First come named turns, each shown by rows before and after it. For each pair of rows after them, which turns, in which order, take the first row to the second? The first pair is done for you.
K (before => after):
[-10   9   3  19 -11 -23  -3 -28  -3   7  16 -15 -16   3 -27  12   5  22
 -18  17  -5   8   3 -16 -13  -1  -6 -36  19  30 -12  15 -22  16   5 -11
  -7  23  -1   3   5] => [ -6  -2 -11  32 -25 -21  -7 -13  -4   6  27  -6 -13   7 -17   1  -2   2
  -7  12   3   3  -3  -4 -15   5 -13 -45  23  21 -26  16 -12  24  12 -15
   9  12  -9   1  -9]
[  6  36  -4   0   8   3  22 -16 -16   6 -22 -11   0   6 -16  24  -7  -2
   7  32   1 -13  -9 -23   8 -16   4  -5  14  33  40  18   1  30  11   9
  16  24   7 -13   1] => [  9  27 -16  12  -1   2  19  -8 -17   6 -13  -6   2  10 -10  18 -11 -15
  12  32   8 -15 -14 -17   8 -11   1 -16  22  30  29  21   8  39  17   5
  30  16   1 -15 -10]
[  2   7  -5   9 -20 -13  12  15 -21  11  -7 -12  31  11  13   2  -7  17
  12  -5   9  22 -10  -6   5   6 -12 -16  19   3 -11  23  -3  23  -3 -16
 -15  -6   0 -15  19] => [  1   7 -10  10 -23  -9  11  21 -20   9  -6  -8  33  12  18  -4  -7  12
  19 -11  12  18 -11   1   2   6 -16 -12  14  -4 -14  21  -2  20  -4 -15
 -12 -10  -3 -14  15]
[-10  -3   2   6 -21  23 -22  20 -12  27  -8   9  44   0 -20   6  -7  -6
  30 -39  24  18 -26 -30  34  33  -1  18 -14 -27  17 -15  -1  36 -17 -15
  18  14 -12 -11  31] => [-11   1   8   0 -17  25 -20  17 -10  26 -13   6  43  -1 -23   8  -3   0
  29 -40  21  18 -23 -33  33  30  -1  24 -17 -27  23 -18  -4  32 -19 -12
  12  16 -10  -9  36]
A (before => after):
[ -3  50   6 -19 -23 -10  13  -7  -6  17  -5  -6  13   1   9 -11   0  31
  12  -6 -14  23 -19  11 -10 -12   8   1  22 -10  -3   1  -2  15 -10  -4
 -36   8   3   9  35] => [ 19  12 -14  -4 -18  -5   9  20 -17   7  -1   5  30   4  26 -14 -15  -3
  23  -1   3  17 -29  12  10   0  17  -4  34  -3 -14  15  37  31   1 -13
  -1 -10  -5   5  19]
[-10  -6 -12  19 -26  -9   6 -20  30  -4  31  36  23  -3 -14 -48  13 -15
  -7 -19  16 -12   1  50 -28   3   9 -37  24 -10 -33   5 -16  -2  16 -24
   6 -26 -52  -2 -40] => [  2 -27  16   3  23 -20   9 -49  22 -14  22  30  12 -15 -38 -12  12  -2
 -45  19  10  -2  11   9   0   0  51 -36  37  41  -8  21   6   3  23 -22
  10  -8 -32   0 -28]
[ -4  13   8   1   2 -12   9 -17   2   1  -7   3  -4  -3  -4   1   0   9
  -2  -6  -9  -3   0  -7  -3  -9   9  11   3  -2   6   0   1  -5   4   2
  -3  13  -1   6   6] => [  0   6  -6  10 -10  -7   7  -1   0  -1  -3   9   4   2   9 -10  -6  -5
  11 -14  -2  -7  -6   4  -4  -3   0  10   3 -14  -3   0   8   0   5  -2
   8   2  -9   4  -3]
[  8 -22  -9  14  -8  -4 -15  27 -12 -13   1   0  18   8  23  -1 -14 -13
  16 -13   4  -8   1   7  20   8   2  10  12 -13 -16  11  23  20   1 -19
  18 -14   5   2  -4] => [ -8   4  27  -9  14 -17  -8 -15  -5  -8  -8 -15  -5  -2  -8  22   1  29
 -15   3 -15   4  17 -15  17  -6  16  14   7   9   9   5  -4   6  -6  -9
 -14  16  25   6  17]
D (before => after):
[ -1 -15 -12  -7  18  -5   1  -5  -4  -7  16  16   1 -13   0  18   5 -10
 -18  29  -4 -15 -12 -26   4  -1  20 -13  11  28  -5   2  -1  22  -6 -10
   8  24   2   2  11] => [ -4  -5 -11  -5   9  -9   3  -7  -5  -1  14  10   2 -12  -1  20   6  -1
 -16  29  -4  -9 -12 -26  -2  -1  16 -18  15  29  -6   2 -10  26  -8 -14
   0  26   3   2  17]
[  3   0  -7   6  -4  -3  -7   0   5  -5   7  -1  -2  -9   1   7  -5  -8
 -11   8  -7  -3 -10 -19   6  11   1 -11  14  21  -4  16   7  -8  11  -1
   9   3   4  -9 -10] => [  3   2  -7   6  -5  -5  -7  -1   5  -4   7  -3  -1  -8   1   8  -5  -5
 -12   9  -8  -2 -10 -20   6  11   1 -12  16  22  -3  16   4  -8  10  -2
   6   3   5  -9  -7]
[ 19  14 -24  32 -40 -18   6  19 -13  10   9  -7  12  12  20 -10 -18 -10
  27  13  24   8 -25  22  -1  13 -28 -46  14 -12 -38  16   1  41  -6 -35
  17 -12 -11 -23  -7] => [ 25  -7 -27  30 -23  -8   2  26 -14  -3  12   8   9  10  23 -15 -23 -33
  27  12  25  -3 -24  26  10  12 -17 -34   4 -15 -35  15  23  34   2 -29
  35 -20 -11 -20 -21]
[-10  42   6 -15   4  -3  -2 -29 -13  14  -3 -25  -4   2 -10  28  14  40
   1   3 -19  21  11 -10 -13  -5 -18  -2   1  21  15 -12 -28   3  -9  -1
 -23  10  18  -2  20] => [-12  48  -8  -5 -19  -2  -4 -15 -12  20   2 -24   4   8   1  16  12  35
  18  -9 -14  19   5   4 -24   0 -37  -9   4   5   1 -14 -35   8 -12  -6
 -23   2   9  -5  17]
X (before => after):
[-23  23   4  15 -29 -23  -4 -27   3  12  23 -16 -11  -4 -27   1   8  17
 -21  21  -4  12  -3  -9 -16   3  -6 -38  23   8 -17  -3 -21   4   3   4
  -3  10  -2   5  -8] => [ 17 -23 -18   9   0   6  -4  28 -15 -10 -17 -10  42  -1  16   0  -9 -12
  11  13  22   6 -12 -15  22  18   6   5  11  12  -9  13  37  13  -2  -6
  24 -17  -9  -1  -1]
[  7 -12  10  -7   0   2  10 -10  -1   3   6  -2   3  -3  -6  18   1   3
 -17   8  -4  -5   4  -3  11  -5  27  -5   1  14   6  -3   6   1  -2   0
   1   9   4  -2 -14] => [  8 -13   9  -6   0   2  10  -8  -3   2   6  -2   5  -3  -4  18  -1   1
 -16   9  -3  -5   2  -4  12  -3  26  -4   2  14   6  -2   7   2  -1  -1
   2   9   4  -2 -13]
[-13   6  14  -2   5  -8  -9 -32   8   3  23   6 -34   0 -28   8   8   4
 -23  15 -14   0  16  -5  -8 -11   3 -14   4   3  -1  -3 -14 -10  13  11
  -1  25  -2   9  -4] => [ 19 -23  -8  15   0  -9  -7   4 -11   4   4  -2   8   8   2  17  -9  -4
  -1  21  14  11   1 -18  14   8   5 -19  26  22 -12  26  20  24  10 -12
  18   8  -9  -3   5]
[  7  17   3   3 -17  -1   3 -17  -7  -1  -4  13  -1  18  41  10 -19   9
  -3 -28   8 -23  -4 -13  14  12 -16 -46  31 -17 -28   4   2  17   8  16
   0  19  24 -23  -4] => [ 13   5   1 -13   6  21   2  -4  -8 -16 -19  23   7  15  51   5 -19  -5
   3 -38   8 -34   0  -8  25   9 -10 -13   8 -26 -15  -5  20   0   8  26
   5  12  24 -19  -6]
Then:
Each pair is two turns apart.
[ -1 -15 -25 -15   2   0 -14  26 -15   3 -11  33  28  -3   4 -20   5 -10
  32   5  20  -2   7  -7  -4  37 -10  19   6  -9 -13  -6  43  17   0 -16
  18 -17 -19  -6 -29] => [ -9   4  -7 -41  21  11  -9  16 -11   0 -33  27  26  -9   0 -15  16  14
  28  -1   8  -1  18 -11  -5  25  -8  49 -18 -13   9 -18  27  -6 -12  -4
  -9  -5  -9  -2 -10] => K then K
[  4 -23   9   0  -6   1 -31 -21 -14  -3  14  -8 -32 -15 -11  13   6  15
 -16   8 -13  20  -2 -16 -19 -13  17 -17   4   3 -16  12 -13  -7 -12  -7
   0   4 -13  12  -6] => [ 12 -36   2   6  -5   3 -34 -12 -17  -6  16  -4 -25 -13  -5  12   1   2
 -12   9  -7  17  -6 -15 -13  -7  18 -20   7   4 -20  17   1  -1  -7 -10
  13  -3 -17  10 -12] => A then A
[ -7 -11   7   3  -5  -1  -1  -5  19  -3  37  16 -28  -3 -17   1   3 -17
 -13   3  -8  -5   1  15  -1   2  13 -25   1 -11 -12 -21  10 -14  19  26
   7  -7   3   2 -38] => [ -8   8  21  -1  -5 -18   5 -21  15  10  25  -4 -25  -4 -27  20   7  16
 -22  16  -9  14   4  -3  -2   1  14 -35  14  10  -4 -12  -8  -4  11  18
 -15   9  12  -3 -15] => X then A
[  2  -3 -15  17  -9 -13  17   1   8   7   0   6  10   6   3   5 -10   6
  -2   7   1   9  -8  -5  13   5   1 -41  37   9 -19   6  10  36 -12 -16
  18   1  -7  -4  -4] => [-11  17   4   2  -1 -16  21 -22  14  11  -4   0  -5   1 -14  12   0  30
 -16   9 -12  13   1 -10   5  -6   5 -36  30  11  -6  -3 -11  21 -17  -8
  -4  16   2  -1   7] => D then A
[ 12 -16  -5  -4   9 -17 -18  49  -5 -20  14  17 -30  36  32 -14   0 -13
  10   2   5 -28 -19  24   7   8  -5  -7  14 -40 -27  -2  60  -9  12  27
  51  -7 -18  -2 -29] => [  9  -9  17 -34  43  -5 -13  36   1 -30  -7  17 -36  28  23  -6  10   2
  -1   0  -8 -30  -6  16  14  -4   8  29 -11 -37   0 -14  57 -35   6  42
  34   3  -6   5 -16] => K then D
[ -2   7  10 -13   6   6 -11  21   1   4 -42  11  22   3   9  17 -12   6
   9  -5  -7  13 -19   7   8  -5  -2  42 -27   6   5   2   3  -2 -14   8
 -31  -1  30  10   2] => [-20  29   9   1 -26 -10 -13   7   9  20 -20   8   5   6  -3  11  -6  15
   5  -7 -13  16 -20  17 -14  -7 -19  12 -14  -3 -10  -1 -27   4 -14   6
 -42   5  26   8  -5] => X then D
[ -2  17   4 -14   0   3   2   6  -4   8 -18  -7   7   1   3  10   3  22
   6  -6  -4  16   3  -6   4  -3  -4  16 -16  -2  13  -5 -12  -9 -12  10
 -17   4   6  -7  20] => [  2   9 -16   4 -22   2  -2  24  -8  12  -7  -3  16   7  16  -2  -4   4
  22 -11   7  14  -8   6   1   5 -16  -1  -5 -11  -5   1  -5   7  -9   1
  -1  -9  -5 -12   8] => K then A
[ -7 -18 -20  -9  -3   1  18  -1  -7  -1  12  14 -13 -14  -8 -24   1 -16
  -8   4  -6  -1   0   1  -6   0  17 -12  12  -1 -18  24  -1  11  -6  16
  26 -20 -25   1 -40] => [-15  -7 -20 -10 -14   0  19  -3  -4   4  15  11 -17 -13  -9 -29   4 -10
  -4  -1  -9  -1   0   7 -15  -2   9 -14  10  -9 -21  19 -13   9  -9  17
  19 -19 -26   1 -40] => K then X
[ -6  -2  15 -16  18   7  -3 -27   3  -2   0   0 -16  -7 -26   4   5   6
 -21   3 -12   2  15  -7   6  -1  19  11  -2   7  14  -9   5 -21   1  15
  -2   1   0   2   5] => [-15  12  -8   3 -25   6  -7 -10   8   9  15   3 -12   2 -13 -20   5  -4
   2 -18  -7  -3   5  19 -16   5 -11  -5  -1 -23 -10 -16 -12 -16  -2  10
  -2 -11 -14  -2  -6] => K then A
[-31  11  17 -18 -17  -8  23   8  23   2  -3  -4   0   6 -20  12 -22  52
 -18 -26 -40 -13  37   2   5 -13  46  47 -18  -5  18 -39 -13 -39  -5  29
 -21 -29  -5  21  26] => [-22  -8  18   8 -24 -41  23  -9  13  13  20 -13  -9   7 -37  35 -34  50
 -40   9 -32   1  30 -24  15  -2  62  -5  29  36   3 -10  -2   0  10  13
  -2 -24  -2  14  20] => K then K
[ -5  -4 -19  -3  -3   9 -11  12   5  -1  18   4  -5  -4  10  -7 -13 -15
  -3   3   4  -7  -3   4   8   5   0  -8  -5 -20  -9 -10  21   3  -2  14
  12 -16  -1   2 -10] => [ -3  -1  -5  -6   5  -5  -7  -6   0   5  13  -9  -8  -7  -4  14 -12   6
 -18  21   2   6   0 -19  12   6  12 -19  10   7  -2   2  16  13  -3   9
   3  -2   8  -2   4] => A then X
[  6  -9  -5   6  21  -2   2   2 -12 -16  -9   6  17  21  36  -5   2 -15
   2  26   6  11  24  -2  13  -5  -6 -14 -31  22   0 -12  -4  -4  -3  -4
   4 -15  11 -33 -16] => [ -6  14   2   0  13  -4   4  -8  -6  -9 -10  -1  11  21  29  -5  10   4
   0  21  -1  16  28   0   0 -10 -14 -14 -35  17   3 -20 -28 -10 -10  -1
 -16  -7  15 -32  -8] => A then D
[ -1  -7   9 -20  23   7   6   0  -1  -4 -19  -6   1   3   1  18   6   7
  -6 -12 -14 -19 -11  -8  23  -4  15  29 -24  -3  38  -6  -8 -15   5  13
 -17   9  -1   0  11] => [  3  -9 -17  -1  -7  12   3  26  -3   2 -14  -4  17  11  23  -1   0 -10
  21 -29  -1 -21 -22  13  15   4  -8  20 -21 -26  17  -5  -7  -5   3   4
  -8  -7 -16  -5   2] => D then A
[ 11 -13 -16  23  -1  -3 -13  13   2  10  32 -10  -7  -8  -2  -9  -9 -29
   0  13  19  -2 -11  25 -13   7   4 -21   2 -20 -20  36  27  30   6 -17
  25 -19  -6 -20 -12] => [  1   0   7  14  11 -18 -10 -19   6  15  36 -19 -28 -14 -28   8  -2  -5
 -27  32   7   6  -2   8 -16   0  16 -31  10   1 -10  37  10  28   7 -13
  10   0   6 -18  -3] => A then K
[ 40  10  29 -29  -2  13 -38  -5 -20   5  21 -28   3 -22  11  15  -3  37
 -28 -18  21  28  38  -3  26 -21  15 -16  17  37  -6  -3 -12   1   4 -32
  -4  36  19  -7  23] => [ 37  20  11 -16 -35  12 -40  12 -20  14  26 -28  13 -14  26  -1  -5  33
  -6 -33  28  27  30  14  11 -16 -11 -26  20  15 -24  -4 -22   9   0 -40
  -5  26   8 -12  19] => D then D
[-11  38  12 -25 -30  11  27   6  21   7  -9 -12 -22   4 -11  -2   9  17
 -12  -5   2  -4  -4  11 -12  -2 -17  21 -19 -31   7   4 -26  -1 -20  -8
 -36   2 -12  -8   8] => [ 17  14   2 -13 -26   4  30  25   4   8 -26 -23  10   9   6  16  -5  16
  -4  12  23   8 -14 -10  12  14  -6  13   6  -1   2  33   3  30 -21 -29
 -23  -5 -14 -18  20] => K then X
[ -7 -11 -13  28 -20 -14 -11 -14   6   4  40  10 -19   9 -14  -7 -12 -19
  -6  12  12  -3  -4  10 -14  -4  -7 -31  30   4 -28  -4  -7  13  10   4
  18  -5   9   0 -24] => [ -9   3  21 -11  26  -3  -2 -38   8  -5   5   0 -22  -2 -30  14   1  18
 -25  18  -4   4  14 -12  -2 -18  15  13   5  20  13 -13 -15 -14  -2  20
 -12  16  28   7   5] => X then A
[-19  13  56  -4  -5  13  25 -56 -15 -11  37  -3 -18 -31 -18   0  11  -9
 -19  15  27   7   7   2 -16 -29  20 -39  26   2   2 -28 -39   4 -10  -1
  -8  20 -14  -1  13] => [-15  -2  35  16 -23  14  20 -38 -17 -12  53   8 -13 -25  -7 -14   3 -37
  -6  10  37  -1  -3  15 -18 -20  12 -54  34  -9 -18 -24 -26  15  -2  -7
  15   6 -26  -4  -8] => K then K
[  9   9   7   1   7   2  -3 -11  -5   1  26   8  10   2   4 -12 -15 -13
  -1  -6  -5 -12   4   8   5 -15   0 -12  -6 -23   0  -3 -28  23   0  20
 -19 -11   0   2  -5] => [ 16   2   4  -1  13   8  -2  -2  -8  -4  18  10  19   1  12 -13 -18 -19
   5  -7  -2 -14   2   7  11 -13   2  -3  -9 -24   3  -2 -18  23   0  19
 -13 -17  -1   1  -4] => X then X
[  9  -2  -6   3  18   8   4  -1 -14 -12  24  17  -6   7  10  23  -5 -19
 -22   0  10  -7   0  17  29   1  27 -15   7   5 -10   9  28 -12  -6   6
   6 -12   3 -23 -17] => [  3   5  -4  10   7  -3   4 -10 -13  -5  33  14 -13   8   3  25  -4 -11
 -26   4   7  -2   0  16  22   1  24 -30  17   9 -16  11  17  -7  -5   4
   2  -7   3 -24 -18] => X then X
[ -1  38  22  -3  22 -18  31 -35  22  14   6  -2 -11   7 -23  -2  34  -2
 -65 -12  -6 -28  35 -15 -12  -1  11 -43  -6  61   9  19 -14   5  16  44
 -15  18  25  17  11] => [  3  32   4  21  -5 -30  28 -25  18  24  23  -2  -6  14 -16  -8  26 -14
 -56 -11   5 -26  25  -8 -18   8  -1 -73  14  59 -14  28 -13  26  21  32
  -1  10  15  11   2] => K then D
[-20  39 -20 -35 -32  18   9   8   2  25 -31   1 -11  18  26 -31  27  52
  27 -54  -9 -16 -18  34 -42   1 -22  29 -27 -36  -4 -10 -35 -64 -21  -8
  -7  10  -5  -6 -12] => [-16  31  19 -58  20   4  15 -33  -2  18 -42 -10 -28   5  -9  12  31  80
 -17 -15 -21  -1  -3 -11 -18  -8  21  32 -17  18  27   3 -26 -66 -16   0
 -17  37  19  -1   7] => A then A
[ 27  -1 -15  21  -7 -16  16   4 -19   7 -15  -5   1   7   2  17 -11   0
  16   6  34 -24  -2  34  21   2 -27  21  20  -5 -33  -4   6  -8 -17 -14
  34 -15  -8  -3  -4] => [ 13  23  -7  16 -18 -18  19  -6 -11  14 -15 -10  -7   7  -5  14  -2  18
  16  -2  25 -22   3  41   6  -4 -38  25  12 -16 -30 -14 -19 -18 -24 -10
  14  -8  -5  -1   2] => A then A
[ 30 -41  13  53   8 -37  -4 -16   5 -17 -17  14   8   6   7  26 -20 -29
 -23  27   8   5  15 -19  34   5  37 -47  33  24 -17  31  18  28   4  -7
  22  -6  -3   1 -12] => [ -6  18  47  21   9 -38   3 -59  24  -6 -25   2 -23   0 -22  27   7  21
 -41  15 -23   9  35 -15   5 -19  26 -27   5  10   7   1 -42  -9 -12  14
 -32  23  13  11  10] => K then A
[-22  -8 -19  24  25  -1  -7   3  22 -25  15  12 -18 -16 -15 -13  -4 -42
  -6 -12 -19 -10 -22   3 -23  -1  15   6 -44 -25 -11 -21  -1  -8   9  25
  10 -13   8  16 -32] => [-24  -2   1  11  43 -10  -2 -19  22 -24   8   3 -27 -21 -31   5   1 -20
 -26   1 -27  -2 -14 -16 -17  -6  31   7 -40  -4   4 -18  -7 -10   8  28
  -3   2  21  17 -18] => D then D
[-10  40  28  -8 -27 -27  21 -32 -34  36  18 -16 -24  12  -1   9   7   4
  -5  -2 -42  -7  22  -9 -19   4   9 -13  18   8  33   1 -32   2   2   9
 -41  62  45   9 -32] => [ 32   2 -13   8 -32  -7  20  36 -56  28 -16 -17  43  24  57   1 -15 -23
  45 -16  -3  -7   1  -7  10  29   2   6  24   6  20  25  17  31  -6 -16
 -12  28  27  -4 -24] => D then X
[-10 -17   4 -18   7  -3  27 -14  -2 -23   0  12  -2 -15 -18  -7  -6 -23
  -8 -12   2   9   9  -6 -29   1  22  -4   5 -12   6  -9   8  -8  14  -7
   9 -16   0  -1 -10] => [-13  -7  10 -21   6  -9  29 -22  -3 -18  -3   5  -3 -16 -24   1  -2  -8
 -14  -7  -1  16  11 -12 -32  -1  22  -7   9  -5  10  -8  -2  -6   9  -9
  -1  -9   5  -1   0] => D then D
